W =
[[133 135 119 134 127 121 132 134 129 130 124 138 141 131 140]
 [100 132 135 137 127 145 133 131 131 115 122 131 148 114 120]
 [121 137 112 109 117 146 112 123 132 118 136 141 110 121 146]
 [120 143 118 130 145 112 116 139 138 131 133 119 131 127 101]
 [141 121 134 126 148 138 149 143 119 113 135 132 123 134 136]
 [135 138 124 119 120 123 141 135 122 131 115 106 134 129 113]
 [121 140 112 113 120 126 121 130 129 126 128 147 137 128 144]
 [113 109 121 134 142 121 130 115 134 140 131 137 132 138 128]
 [135 127 144 116 126 119 137 135 113 123 125 127 134 132 130]
 [127 102 122 136 125 124 129 113 130 140 118 124 131 142 132]
 [128 128 128 128 128 128 128 128 128 128 128 128 128 128 128]]
Indices start at 0.
(0, 0) -> 133
(8, 14) -> 130
(4, 4) -> 148
(3, 6) -> 116
(4, 1) -> 121
(5, 3) -> 119
(2, 0) -> 121
(4, 6) -> 149
(9, 7) -> 113
(2, 14) -> 146
(6, 6) -> 121
(4, 9) -> 113
(7, 9) -> 140
(5, 5) -> 123
(5, 1) -> 138
(6, 12) -> 137
(1, 2) -> 135
(4, 2) -> 134
(7, 1) -> 109
(8, 7) -> 135
(0, 3) -> 134
(5, 9) -> 131
(0, 10) -> 124
(1, 14) -> 120
(4, 7) -> 143
(5, 8) -> 122
(7, 14) -> 128
(1, 0) -> 100
(0, 5) -> 121
(6, 8) -> 129
(1, 6) -> 133
(6, 11) -> 147
(8, 13) -> 132
(4, 14) -> 136
(6, 4) -> 120
(9, 10) -> 118

X = array([128, 155, 145, 106, 110, 142])
X[0]	128
X[4]	110
X[-3]	106

x =
[[128 127 130 121 117 127 127]
 [128 124  99 133 134 127 129]
 [128 122 130 133 132 125 129]
 [122 125 136 130 128 134 125]
 [127 125 123 135 132 124 128]
 [122 121 125 135 134 124 123]
 [129 123 128 132 131 126 127]
 [121 133 133 127 137 128 131]
 [133 132 128 115 124 128 122]
 [133 128 127 129 142 136 125]
 [124 128 134 135 124 118 139]
 [117 139 126 138 130 126 126]
 [120 126 125 126 141 120 119]
 [134 127 130 123 131 122 128]]
x[0,0] = 128
x[11,0] = 117
x[12,3] = 126
x[12,0] = 120
x[5,1] = 121
x[8,4] = 124
x[8] = [133, 132, 128, 115, 124, 128, 122]
x[0,5] = 127
x[6,5] = 126
x[:, 0] = [128, 128, 128, 122, 127, 122, 129, 121, 133, 133, 124, 117, 120, 134]
x[3,0] = 122
x[12] = [120, 126, 125, 126, 141, 120, 119]
x[9] = [133, 128, 127, 129, 142, 136, 125]
x[3,3] = 130
x[5,3] = 135
x[5,2] = 125
x[:, 3] = [121, 133, 133, 130, 135, 135, 132, 127, 115, 129, 135, 138, 126, 123]
x[4,1] = 125
x[9,6] = 125
x[10,2] = 134
x[8,5] = 128
x[:, 2] = [130, 99, 130, 136, 123, 125, 128, 133, 128, 127, 134, 126, 125, 130]
x[7,0] = 121
x[8,1] = 132
x[13,3] = 123
x[8,6] = 122
x[9,5] = 136
x[5,5] = 124
x[3,5] = 134
x[11,4] = 130
x[13,1] = 127

A =
125,134,117,113
134,109,154,132
130,141,124,120
A[0,0]	125
A[2,3]	120
A[:, 1]	[134, 109, 141]
A[1,3]	132

a =
[[148 122 129 117 117 115 121 126 130 112 134 129 128 123 138 116]
 [122 131 134 114 132 131 120 123 119 138 123 131 133 150 138 145]
 [143 125 127 114 116 117 122 129 135 111 138 133 126 121 133 115]
 [122 111 124 146 144 136 123 123 128 131 136 131 115 125 121 115]
 [114 127 127 154 125 137 125 141 130 123 137 125 137 121 121 136]
 [117 129 125 150 128 128 129 145 138 121 137 127 134 119 119 138]
 [133 125 128 113 141 124 113 121 117 134 116 128 134 146 133 140]
 [145 145 118 122 116 127 126 118 128 134 131 130 140 124 142 139]
 [119 122 114 131 132 114 134 137 140 112 133 111 130 128 121 117]]
a[-9, -16]	148
a[:, -4]	[128, 133, 126, 115, 137, 134, 134, 140, 130]
a[:, -6]	[134, 123, 138, 136, 137, 137, 116, 131, 133]
a[6, -1]	140
a[-5, -2]	121
a[:, -7]	[112, 138, 111, 131, 123, 121, 134, 134, 112]
a[-8, -8]	119
a[-7, -10]	122
a[1, -12]	132
a[0, -3]	123
a[-1, -6]	133
a[-5]	[114, 127, 127, 154, 125, 137, 125, 141, 130, 123, 137, 125, 137, 121, 121, 136]
a[:, 15]	[116, 145, 115, 115, 136, 138, 140, 139, 117]
a[-5, 8]	130
a[-4, 12]	134
a[-1, 6]	134
a[-3, 12]	134
a[6, -10]	113
a[-2, -7]	134
a[6]	[133, 125, 128, 113, 141, 124, 113, 121, 117, 134, 116, 128, 134, 146, 133, 140]
a[-6, -11]	136
a[-2, -14]	118
a[3, -7]	131
a[-9]	[148, 122, 129, 117, 117, 115, 121, 126, 130, 112, 134, 129, 128, 123, 138, 116]
a[-7, -13]	114
a[-1]	[119, 122, 114, 131, 132, 114, 134, 137, 140, 112, 133, 111, 130, 128, 121, 117]
a[8, 3]	131
a[8, 12]	130
a[:, 7]	[126, 123, 129, 123, 141, 145, 121, 118, 137]
a[2, -5]	133
a[-3, 4]	141
a[-6, 11]	131
a[-7, 5]	117
a[4, 4]	125

data = [126 136 149 153 120]
data[0] -> 126
data[-2] -> 153

grid =
[[141 138 113 122 118 123 134]
 [147 129 110 114 120 135 130]
 [131 138 127 131 120 125 138]
 [126 112 134 111 144 144 130]
 [125 133 131 136 123 131 124]
 [125 115 120 112 126 126 110]
 [148 143 112 114 114 114 142]
 [144 130 113 107 114 119 131]
 [118 142 124 121 117 107 125]
 [142 109 114 119 127 143 115]
 [131 126 116 110 118 111 115]]
Indices start at 0.
(0, 0) -> 141
(9, 1) -> 109
(5, 4) -> 126
(5, 2) -> 120
(4, 5) -> 131
(0, 3) -> 122
(7, 6) -> 131
(3, 0) -> 126
(10, 2) -> 116
(6, 1) -> 143
(2, 1) -> 138
(6, 0) -> 148
(3, 4) -> 144
(9, 5) -> 143
(7, 2) -> 113
(3, 6) -> 130
(5, 0) -> 125
(3, 5) -> 144
(3, 3) -> 111
(4, 4) -> 123
(8, 6) -> 125
(4, 1) -> 133
(1, 5) -> 135
(2, 4) -> 120
(0, 6) -> 134
(4, 2) -> 131

B =
[[133 116 121 127 121 115 129 122 120]
 [125 117 130 127 131 122 134 125 125]
 [122 127 115 134 115 134 127 125 127]
 [107 127 126 139 120 133 130 124 130]
 [139 153 116 123 123 123 125 127 137]
 [136 122 130 126 134 142 128 132 123]
 [148 110 131 130 127 121 124 124 134]
 [130 133 124 124 132 127 122 129 126]
 [114 146 131 124 121 120 127 122 125]
 [121 131 132 130 124 126 133 116 123]
 [136 124 127 132 136 136 130 124 116]
 [121 143 137 127 130 136 127 129 126]
 [127 122 122 134 124 131 126 128 129]
 [126 145 122 124 126 133 129 130 135]
 [122 116 137 123 125 117 130 123 133]
 [136 101 128 132 122 126 127 124 132]]
Indices start at 0.
row 0 col 0: 133
row 3 col 5: 133
row 8 col 3: 124
row 5 col 8: 123
row 5 col 0: 136
row 1 col 4: 131
row 0 col 6: 129
row 5 col 1: 122
row 6 col 4: 127
row 0 col 2: 121
row 10 col 1: 124
row 5 col 4: 134
row 9 col 8: 123
row 8 col 1: 146
row 13 col 3: 124
row 12 col 2: 122
row 0 col 1: 116
row 1 col 0: 125
row 0 col 8: 120
row 6 col 5: 121
row 2 col 7: 125
row 15 col 1: 101
row 8 col 2: 131
row 9 col 6: 133
row 12 col 5: 131
row 14 col 5: 117
row 3 col 4: 120
row 7 col 5: 127
row 12 col 4: 124
row 9 col 7: 116
row 15 col 3: 132
row 13 col 0: 126
row 2 col 4: 115
row 9 col 2: 132
row 1 col 8: 125
row 10 col 4: 136

M =
[[127 126 111 132 110 126 125 120 137 131 130 131 135 132]
 [137 136 139 101 140 144 134 143 119 106 138 102 140 101]]
M[0][0] -> 127
M[0][1] -> 126
M[1][4] -> 140
M[0][2] -> 111
M[0][10] -> 130
M[0][4] -> 110
M[1][0] -> 137
M[1][8] -> 119
M[1] -> [137, 136, 139, 101, 140, 144, 134, 143, 119, 106, 138, 102, 140, 101]
M[0][3] -> 132

arr = [125 149 105 143]
arr[0]: 125
arr[3]: 143

m =
[[114 146 106 128 139]
 [133 120 135 128 124]]
m[0][0]: 114
m[1][1]: 120
m[0]: [114, 146, 106, 128, 139]
m[0][4]: 139
m[0][1]: 146
